128 stands for zero in the data rows.
Every row has a hidden score. In each pair, how much higher is the second row's than the first's? 20 means about the same, 40 much higher and 0 much lower. The score is a weighted sum of the row's numbers plus the product of two more (or one squared), each taken from its middle value.
[134 143 115 120 136 137 115 132 113 113 121 161 123 117 121 153 150 120
 121 129 119]
[135 144 117 118 126 148 115 121 113 111 127 146 134 117 121 160 129 117
 124 125 124]: 22
[ 97  80 213 227  77  77 200 232 232 233 230  90 137 233 223  81  84  79
 175  91 221]
[136 125 130 117 116 152 118 119 115 116 126 129 146 116 121 156 113 125
 124 133 121]: 14
[136 122 129 117 113 139 118 124 118 118 124 146 140 117 123 162 117 116
 124 126 119]
[136 133 114 118 128 138 116 120 112 115 128 170 119 118 125 160 130 126
 124 123 121]: 16
[106  89 184 176  84  88 163 157 168 171 174  93 120 170 175  93  88  93
 161  98 191]
[138 129 126 116 131 155 117 112 111 114 128 136 112 118 121 154 116 136
 125 129 122]: 24
[135 144 117 119 146 144 114 117 112 112 123 139 118 118 117 151 143 128
 121 133 120]
[134 136 121 120 163 131 118 116 118 116 119 128 111 119 117 136 142 130
 122 138 117]: 22
[136 143 114 119 160 139 114 113 112 112 123 168 135 117 120 151 147 124
 123 132 120]
[119 106 137 133  99 102 137 133 140 139 129 111 122 132 135 109 111 105
 135 116 133]: 23
[123 146 118 123 164 141 137 114 131 128 110  95 119 130 112  98 137 189
 123 138 121]
[135 146 116 118 125 145 115 133 114 111 123 144 132 117 120 156 136 131
 122 127 122]: 15
[128 124 121 121 134 127 122 127 127 126 117 126 141 120 120 121 151 120
 121 137 116]
[127 131 124 120 142 133 124 113 129 122 116 103 145 122 118 114 139 138
 121 137 119]: 23
[131 131 118 122 169 121 120 114 115 121 120 138 105 120 121 130 142 125
 124 139 117]
[128 138 115 122 139 123 129 115 125 127 115 116 112 125 120 108 141 162
 123 140 117]: 18
[137 140 114 118 135 143 115 109 110 114 130 160 112 118 126 158 130 128
 125 125 123]
[133 145 117 118 129 146 115 133 117 111 122 146 154 116 119 161 140 111
 122 125 123]: 27
[123 139 111 125 149 132 136 125 135 134 109 114 118 130 115  99 153 193
 122 136 118]
[128 129 120 121 142 127 124 120 126 126 116 119 126 122 118 113 147 141
 122 138 116]: 15
[131 126 127 120 166 132 120 106 123 122 120 116 107 121 117 119 141 148
 123 143 118]
[137 125 121 118 116 140 118 125 114 119 128 167 132 117 125 159 122 120
 125 128 120]: 12
[124 156 119 121 134 151 136 119 128 124 111  94 129 129 113 101 127 171
 124 133 122]
[127 139 118 120 156 135 129 109 127 125 115 105 114 125 115 108 132 146
 123 139 119]: 2
[132 133 118 122 140 123 119 123 118 119 118 143 136 118 122 136 149 112
 121 136 116]
[135 124 129 118 119 144 119 119 117 119 124 134 135 117 121 150 121 129
 123 130 119]: 20
[134 134 116 117 107 147 118 132 115 114 126 155 177 117 123 166 124 113
 124 123 123]
[132 121 122 120 126 133 120 128 121 123 121 152 134 117 121 141 133 111
 122 133 116]: 10
[136 124 130 118 117 138 119 111 116 119 124 140 116 118 119 145 121 127
 124 136 118]
[124 114 137 127 124 107 131 120 129 131 126 117 109 128 130 111 111 128
 132 125 128]: 29
[116 102 147 140  91  98 143 135 146 146 135 109 126 136 146 106 105 101
 139 111 140]
[129 131 123 121 130 122 122 139 124 120 118 126 147 118 119 133 140 108
 122 132 118]: 20
[123 139 118 124 168 134 137 125 132 131 109 103 120 131 115  97 140 184
 121 134 119]
[135 144 115 118 129 146 116 129 112 112 125 154 160 117 123 162 135 116
 123 125 122]: 19
[ 97  80 213 227  77  77 200 243 232 233 230  86 198 233 223  81  85  79
 175  91 221]
[129 142 117 120 154 131 128 108 124 125 116 104 104 126 116 106 132 160
 124 140 120]: 14
[123 140 112 127 164 126 137 119 135 134 109 113 121 129 116  98 158 173
 121 136 118]
[137 138 114 119 151 141 114 111 112 112 125 157 115 118 123 153 146 131
 123 128 120]: 17
[136 144 115 119 172 138 113 112 110 112 122 143 105 118 118 145 150 131
 122 138 118]
[138 125 131 116 124 153 118 118 113 117 128 144 105 117 121 155 112 135
 125 133 121]: 16
[128 136 113 123 141 124 130 122 127 129 114 123 125 125 119 107 141 161
 124 135 117]
[136 137 117 118 107 143 117 132 114 114 127 168 155 117 124 164 125 111
 124 123 123]: 16
[139 122 129 117 123 146 117 115 109 118 127 150 105 118 122 152 116 145
 125 134 120]
[130 124 127 123 148 114 124 107 118 125 121 123 104 124 122 119 128 130
 127 133 122]: 25
[123 114 135 128 109 107 133 125 129 129 125 115 133 127 131 113 113 110
 130 122 129]
[135 125 128 118 112 147 121 123 120 119 122 125 135 117 121 149 126 115
 123 131 118]: 27
[134 141 115 120 153 137 116 131 116 113 119 138 144 116 119 150 153 114
 120 131 118]
[115 103 145 138  89  97 143 168 148 144 131 108 155 134 140 107 101  93
 138 109 142]: 17
[137 124 132 116 118 154 118 119 114 117 126 135 126 117 121 156 114 128
 124 133 122]
[126 152 114 122 147 133 132 110 130 126 114 105 116 127 116 104 131 171
 125 138 122]: 21
[123 118 138 126 106 113 131 128 127 127 125 105 122 125 125 114 109 108
 130 124 127]
[136 129 123 116 113 154 118 124 114 114 127 130 132 117 120 162 113 125
 124 128 124]: 24
[130 134 125 121 137 129 122 128 120 119 118 120 110 119 118 130 135 118
 122 133 119]
[133 133 117 121 163 124 119 118 116 119 119 163 127 118 120 135 153 134
 122 137 116]: 22
[136 142 113 119 141 134 115 122 111 113 124 168 119 117 123 154 147 127
 122 128 120]
[138 120 125 118 117 140 117 110 113 121 127 175 106 118 126 153 120 127
 124 134 118]: 16
[135 124 128 119 123 146 119 127 120 121 123 140 117 118 120 144 124 125
 124 133 119]
[138 122 121 118 111 136 118 124 114 119 127 174 114 117 127 156 123 132
 124 127 118]: 21
[129 131 119 120 162 124 124 104 123 124 116 114 108 125 118 110 138 146
 123 142 118]
[126 135 117 122 126 127 128 126 131 125 115 116 152 122 118 112 144 127
 122 137 117]: 13
[123 149 114 125 136 132 136 124 133 130 110 111 133 127 116 102 146 161
 124 130 119]
[127 131 122 121 138 129 124 126 132 125 115 110 158 122 117 114 139 129
 122 134 119]: 7
[117 106 149 134  98 104 140 144 143 138 131 102 124 132 135 109 101 106
 137 113 139]
[134 143 115 119 122 141 116 146 116 112 123 146 157 116 123 162 142 112
 121 124 122]: 25
[115 102 151 138  96  99 144 146 145 144 138  99 133 138 141 104  98  95
 140 110 146]
[128 132 114 124 128 125 128 116 124 127 115 123 128 124 120 109 140 154
 123 139 116]: 25
[122 149 114 124 127 135 137 145 142 131 110 107 151 127 114 102 141 156
 123 130 119]
[137 118 124 118 127 140 118 112 115 122 127 188 119 117 126 152 125 133
 124 133 118]: 9
[111  91 164 160  95  90 153 126 153 160 161 101 107 160 165  96  91 101
 154 104 165]
[139 134 119 117 139 144 117 115 110 114 129 162 113 119 123 155 119 147
 124 129 123]: 19
[118 102 140 136  96  97 139 137 140 145 132 121 136 132 143 108 108 102
 137 114 133]
[102  84 179 202  77  83 174 196 195 191 188  99 159 188 202  92  86  83
 168  92 210]: 32
[127 154 118 122 140 142 133 116 127 127 112  98 116 129 114 100 131 182
 125 136 121]
[120 108 139 133 104 103 135 147 136 138 128 118 134 130 135 110 110 106
 134 119 129]: 15
[121 110 143 130 115 107 134 132 134 135 129 106 116 130 130 110 106 108
 135 120 133]
[137 124 135 117 121 150 119 112 116 117 126 124 130 117 119 151 115 129
 124 132 121]: 22
[136 142 113 120 140 134 115 128 113 114 122 169 150 117 124 154 156 116
 121 129 118]
[133 139 121 119 173 133 118 115 114 115 119 129 116 119 116 135 139 127
 122 139 117]: 24
[124 151 116 122 148 134 135 121 134 128 111 101 123 128 114 101 133 180
 123 131 121]
[126 143 120 121 116 133 129 130 131 124 114 111 146 123 115 111 132 133
 122 135 119]: 13
[129 133 118 122 149 126 126 105 126 125 116 115 110 124 117 108 143 159
 123 140 117]
[127 134 120 121 137 128 127 124 129 125 115 117 146 123 117 110 143 139
 122 139 118]: 16
[123 118 133 125 106 111 131 139 133 129 122 116 124 124 126 117 120 103
 128 121 124]
[126 137 116 122 115 129 130 128 134 126 114 118 142 123 117 108 139 133
 123 133 118]: 18
[108  91 174 163  84  91 158 156 164 159 159  91 121 163 161  96  89  93
 154 100 175]
[127 126 134 122 124 120 126 128 124 122 121 112 119 123 121 121 121 126
 126 129 122]: 23
[128 131 117 122 136 126 126 122 125 125 116 113 118 124 118 111 143 153
 122 140 117]
[136 121 125 117 121 141 118 119 113 118 127 155 115 117 124 158 117 125
 124 130 120]: 13
[125 152 117 123 130 142 135 123 133 125 112 104 123 128 114 103 131 165
 124 131 121]
[128 127 125 122 119 119 124 131 128 122 119 119 124 120 122 127 131 109
 124 128 120]: 13
[139 124 129 117 132 148 117 107 113 118 126 146 112 117 121 151 113 139
 125 135 119]
[137 134 115 118 123 137 117 126 112 114 129 176 123 118 126 160 126 126
 124 127 122]: 22
[123 149 120 123 162 140 137 127 132 129 109  97 123 129 113  99 142 191
 122 133 120]
[131 129 120 121 145 121 121 127 119 121 118 136 133 119 120 131 144 115
 123 136 117]: 9
[121 109 141 130 106 104 133 126 131 134 129 118 115 132 133 108 110 110
 135 120 132]
[128 128 123 121 155 128 122 107 124 124 118 112 122 123 117 113 144 153
 122 140 118]: 26
[139 143 114 118 159 144 113 103 108 113 129 156 100 119 123 152 140 142
 125 131 123]
[120 112 136 129  97 107 134 149 138 133 124 114 168 124 133 116 113  96
 130 117 127]: 20
[135 132 124 116 110 153 118 128 113 114 127 128 130 117 120 162 113 119
 124 126 124]
[131 130 120 121 132 124 121 135 120 120 118 143 121 119 120 133 143 121
 122 131 118]: 13
[137 127 119 117 126 139 116 113 112 117 128 184 114 118 125 158 123 138
 125 131 121]
[ 97  80 213 227  77  77 200 243 232 233 230  86 163 233 223  81  84  79
 175  91 221]: 32
[130 135 120 120 133 127 121 132 122 118 117 128 154 118 118 135 141 110
 121 131 117]
[136 120 125 119 141 133 118 112 116 121 123 141 109 118 122 134 131 150
 123 139 117]: 28
[136 128 121 117 108 144 118 129 117 117 125 156 152 116 124 164 121 122
 123 124 121]
[137 122 126 119 148 138 117 104 114 120 126 145 102 119 121 139 126 152
 125 141 117]: 26
[138 136 116 117 129 144 116 115 110 113 130 146 112 118 123 156 123 155
 125 130 124]
[136 141 123 115 115 154 116 123 112 111 128 128 119 118 119 159 115 125
 125 124 126]: 23
[102  84 180 197  79  83 171 194 187 193 184  97 163 178 200  93  87  86
 165  93 196]
[133 141 116 119 135 144 115 134 114 112 121 140 130 117 119 152 146 123
 121 131 119]: 8
[135 123 129 119 138 133 119 112 117 121 123 141 117 118 119 136 129 136
 123 138 117]
[136 134 124 116 120 149 117 117 112 114 129 138 108 118 120 158 117 131
 125 126 123]: 23
[127 153 116 121 151 139 131 107 126 125 114 107 107 128 116 104 130 189
 125 137 123]
[125 141 116 121 118 137 131 131 131 124 114 107 144 123 115 111 133 137
 123 133 119]: 17
[122 156 118 122 129 141 137 126 133 126 111 100 145 127 113 103 132 167
 124 132 121]
[129 126 123 120 149 130 121 120 128 124 118 117 133 121 117 121 146 136
 122 137 117]: 8
[129 125 121 121 133 126 122 120 129 125 118 121 146 120 120 123 150 119
 122 137 117]
[120 106 136 132 103 101 136 131 133 141 129 115 130 130 137 109 112 109
 133 118 127]: 25
[113  94 153 152  92  91 150 135 149 157 148 103 120 148 158  99  96  98
 147 105 155]
[134 141 113 120 130 143 115 145 116 113 121 157 149 116 119 156 150 113
 121 127 119]: 19
[125 118 128 126 122 110 128 116 127 130 123 134 106 124 128 117 129 112
 129 127 122]
[113 101 154 141  93  97 146 143 150 145 137 101 162 139 144 104  98  96
 142 107 147]: 23
[140 125 127 116 125 143 117 109 110 117 129 150 100 119 122 154 117 132
 125 132 121]
[136 138 116 120 196 134 115 111 111 115 121 138  99 118 118 140 152 151
 122 142 116]: 33
[131 137 124 120 133 129 121 129 121 116 118 122 129 118 118 134 132 119
 123 131 119]
[129 126 121 121 160 124 123 113 124 125 118 120 105 122 119 113 145 141
 122 143 117]: 27
[130 130 122 122 143 120 121 114 117 121 120 142 109 120 120 128 137 126
 124 135 117]
[115 101 145 140  99  98 143 139 140 145 136 108 134 138 147 103 103 102
 141 112 141]: 20
[137 125 130 117 114 146 118 123 116 118 125 131 133 117 119 149 114 136
 125 133 121]
[ 97  80 213 227  78  77 200 243 232 233 230  86 115 233 223  81  84  79
 175  91 221]: 31
[137 122 127 118 131 142 118 114 117 118 126 137 111 118 121 146 123 131
 125 137 118]
[123 116 137 127 101 112 132 143 131 130 123 107 157 124 128 115 114 110
 130 121 127]: 22
[137 134 111 119 135 133 115 120 111 115 128 178 122 118 127 159 140 127
 124 125 120]
[134 140 115 119 127 137 115 137 115 113 121 150 163 117 120 158 148 110
 121 128 119]: 24
[116 104 147 138  98  99 141 125 141 140 134 107 120 134 139 106 103 104
 138 113 140]
[138 129 123 117 137 148 117 111 111 115 129 145 116 118 120 154 115 128
 125 132 122]: 18
[136 142 122 116 123 149 116 120 111 111 129 134 125 117 121 159 118 127
 125 123 125]
[138 140 121 116 129 155 117 115 113 113 128 149 111 117 122 156 117 131
 125 128 124]: 14
[124 143 113 123 115 130 134 134 132 129 112 112 150 125 116 108 131 148
 123 133 120]
[134 144 115 120 151 138 116 131 113 112 122 145 138 116 120 153 151 117
 121 131 118]: 22
[134 135 113 121 160 126 116 121 113 117 119 192 121 117 121 141 157 120
 121 134 115]
[134 139 115 120 140 131 117 118 114 117 119 141 123 118 118 140 154 126
 121 137 116]: 23
[127 135 121 121 131 128 127 119 130 123 114 112 155 122 117 112 140 128
 122 137 119]
[129 126 123 121 148 126 122 112 127 124 117 115 120 122 118 113 152 136
 122 140 118]: 22
[ 97  80 213 227  77  77 200 243 232 233 230  86 139 233 223  81  84  79
 175  91 221]
[134 121 123 119 118 134 119 134 119 121 122 149 144 117 122 149 130 119
 123 131 117]: 8
[134 123 124 118 127 138 120 128 120 120 122 140 141 117 120 143 129 120
 123 134 118]
[135 146 116 119 134 145 115 128 113 112 121 128 125 117 119 154 144 121
 120 130 120]: 29
[136 134 113 119 128 134 116 117 112 114 129 169 129 118 127 159 134 125
 125 124 122]
[125 143 114 123 119 130 133 119 133 127 113 113 139 125 118 107 136 139
 124 132 119]: 22
[137 136 112 120 135 138 114 110 110 115 127 175 115 118 126 156 141 131
 123 128 120]
[135 143 114 118 126 143 116 125 112 112 125 143 133 117 123 160 132 117
 123 123 124]: 27
[136 127 121 117 108 142 118 125 114 117 126 165 133 117 123 158 118 118
 124 126 121]
[122 148 115 123 138 139 137 136 136 129 110 102 149 127 114 102 136 167
 123 132 119]: 31
[137 134 121 117 110 149 118 122 112 115 128 135 129 117 123 161 120 122
 125 125 122]
[137 139 116 120 175 131 115 114 114 114 120 145 102 118 118 141 157 138
 122 138 117]: 13
[134 142 117 119 146 140 115 121 114 112 120 149 125 116 119 152 148 117
 121 131 119]
[135 140 117 117 123 148 115 127 114 110 124 138 139 118 121 160 131 117
 123 125 124]: 26
[136 140 114 119 130 142 115 136 112 113 125 179 123 117 123 155 143 122
 123 128 120]
[137 120 124 118 124 135 119 112 118 120 125 150 124 118 123 150 123 127
 124 133 118]: 22
[102  84 185 202  80  83 174 203 184 187 197  92 146 193 200  91  85  85
 171  93 214]
[131 133 121 121 139 125 121 122 120 119 118 138 125 118 119 134 142 127
 121 134 116]: 2
[126 138 113 123 124 126 130 120 132 126 114 118 139 123 119 110 139 137
 122 134 117]
[124 152 114 123 142 144 135 120 133 128 111 103 130 128 114 102 133 182
 124 131 121]: 29
[122 114 135 128 111 109 132 135 133 133 125 116 124 126 129 113 115 110
 130 121 129]
[127 137 117 122 125 130 128 118 125 126 114 114 125 124 117 110 136 143
 122 136 118]: 20
[126 145 120 120 127 135 130 114 130 123 114 100 131 123 115 107 130 158
 123 136 121]
[101  85 183 196  78  84 173 212 195 185 184  96 182 178 202  92  87  83
 166  92 203]: 36
[134 144 113 119 136 140 115 142 114 113 122 154 141 117 121 155 147 115
 121 128 120]
[127 149 117 121 118 135 131 115 130 124 113 104 131 124 115 107 127 146
 123 133 120]: 19
[128 142 113 122 141 131 130 116 127 127 114 111 114 127 117 106 133 174
 125 136 120]
[119 105 140 135 100  99 138 141 141 140 130 120 131 132 140 109 105 101
 136 114 132]: 17
[124 153 118 122 134 143 134 119 131 125 112  97 132 126 114 101 125 180
 124 136 122]
[121 110 136 128 114 108 132 115 131 131 126 116 121 128 132 112 113 114
 132 122 127]: 18
[134 120 122 119 107 135 120 132 119 121 124 147 164 116 126 152 126 120
 123 130 117]
[107  89 172 168  82  88 160 159 170 166 166  97 136 165 172  94  90  94
 157  98 184]: 19
[128 129 125 120 170 128 121 106 125 123 119 113 112 122 117 113 148 150
 122 142 119]
[136 125 128 119 141 136 119 109 114 121 124 135 105 119 120 139 129 148
 124 141 119]: 16
[116 101 140 140 102  96 141 132 139 149 136 118 108 140 144 104 106 109
 140 112 138]
[107  91 168 162  81  89 157 192 170 163 155  98 172 152 169  98  92  88
 151 100 171]: 23
[131 135 124 120 140 130 119 130 119 116 118 125 131 117 116 137 140 116
 121 136 118]
[114  98 155 144  93  95 146 129 143 148 145 103 110 144 148 100  97 103
 144 109 151]: 20
[125 152 113 124 170 136 134 116 130 128 112 103 107 129 115  99 137 179
 125 136 120]
[125 151 116 122 109 136 135 131 136 126 112 107 158 124 116 108 125 134
 124 130 120]: 18
[135 122 126 118 111 139 119 121 115 119 126 159 124 117 124 160 120 125
 124 128 119]
[129 132 118 121 117 127 121 133 122 118 117 129 127 117 120 135 145 111
 121 130 117]: 21
[123 159 119 122 148 144 136 121 134 126 111  98 119 128 112 100 131 172
 124 134 123]
[134 148 118 117 152 146 114 125 112 110 123 129 122 117 118 153 136 126
 122 130 121]: 17
[125 149 116 123 158 135 134 108 128 127 112 107 114 129 115 100 138 196
 124 137 119]
[ 97  80 213 227  77  77 194 196 210 232 230  91 124 233 223  84  84  84
 175  91 221]: 20
[135 117 120 120 116 132 119 121 118 123 124 168 130 117 124 146 132 125
 124 134 116]
[104  86 171 185  80  85 167 189 176 178 176 101 150 173 185  93  89  88
 162  95 188]: 33
[135 123 129 117 108 145 119 134 118 118 124 134 147 116 120 153 119 110
 123 129 120]
[139 127 120 117 122 144 117 107 110 117 129 157  98 118 124 153 121 136
 125 131 121]: 18
[128 125 126 120 123 129 121 127 129 122 118 117 155 120 119 123 144 119
 121 135 119]
[138 123 126 116 115 146 118 114 113 117 128 142 122 117 123 156 117 126
 124 132 120]: 21
[132 124 127 119 117 138 120 142 121 122 121 133 157 117 121 141 132 114
 122 133 118]
[136 146 117 118 149 148 115 123 113 110 124 131 124 117 117 156 134 119
 122 127 123]: 24
[118 105 144 135 114 101 138 120 132 140 133 115 116 137 141 105 104 109
 138 117 135]
[128 132 124 120 147 133 124 110 125 123 116 109 135 123 116 113 137 146
 122 139 120]: 18
[127 153 114 121 142 137 133 114 126 126 113 103 102 128 115 103 130 186
 125 137 121]
[135 124 125 119 132 133 119 113 118 120 122 142 130 118 120 135 133 130
 124 139 118]: 12
[125 154 118 122 146 136 134 115 133 127 111  99 122 127 114 102 132 179
 124 134 121]
[135 122 128 118 117 143 120 129 118 118 124 130 158 117 120 149 115 122
 123 131 119]: 14
[118 106 146 135 104 102 141 121 140 139 135 108 123 136 140 104 102 104
 138 115 140]
[120 111 136 131 103 104 134 144 136 136 126 111 148 127 133 112 113 103
 131 118 127]: 24
[138 121 125 119 149 135 118 112 113 122 125 146 100 119 122 139 128 138
 125 140 118]
[134 146 117 119 151 143 115 122 118 112 121 135 132 117 117 148 149 123
 121 130 120]: 20
[137 137 120 116 133 148 116 118 110 113 128 168 111 118 123 156 120 130
 125 130 122]
[132 132 118 121 148 125 119 121 115 119 118 146 114 118 120 135 151 126
 122 136 116]: 24
[136 142 115 117 125 145 116 125 112 112 127 149 142 117 125 162 130 113
 123 123 124]
[126 148 114 122 153 133 132 114 131 126 114 103 109 128 114 103 127 179
 125 136 121]: 20
[127 146 117 121 132 132 131 114 126 125 114 106 121 126 115 106 127 155
 124 135 120]
[104  85 176 193  78  83 169 156 184 188 183 102 143 183 202  92  89  89
 163  95 188]: 27
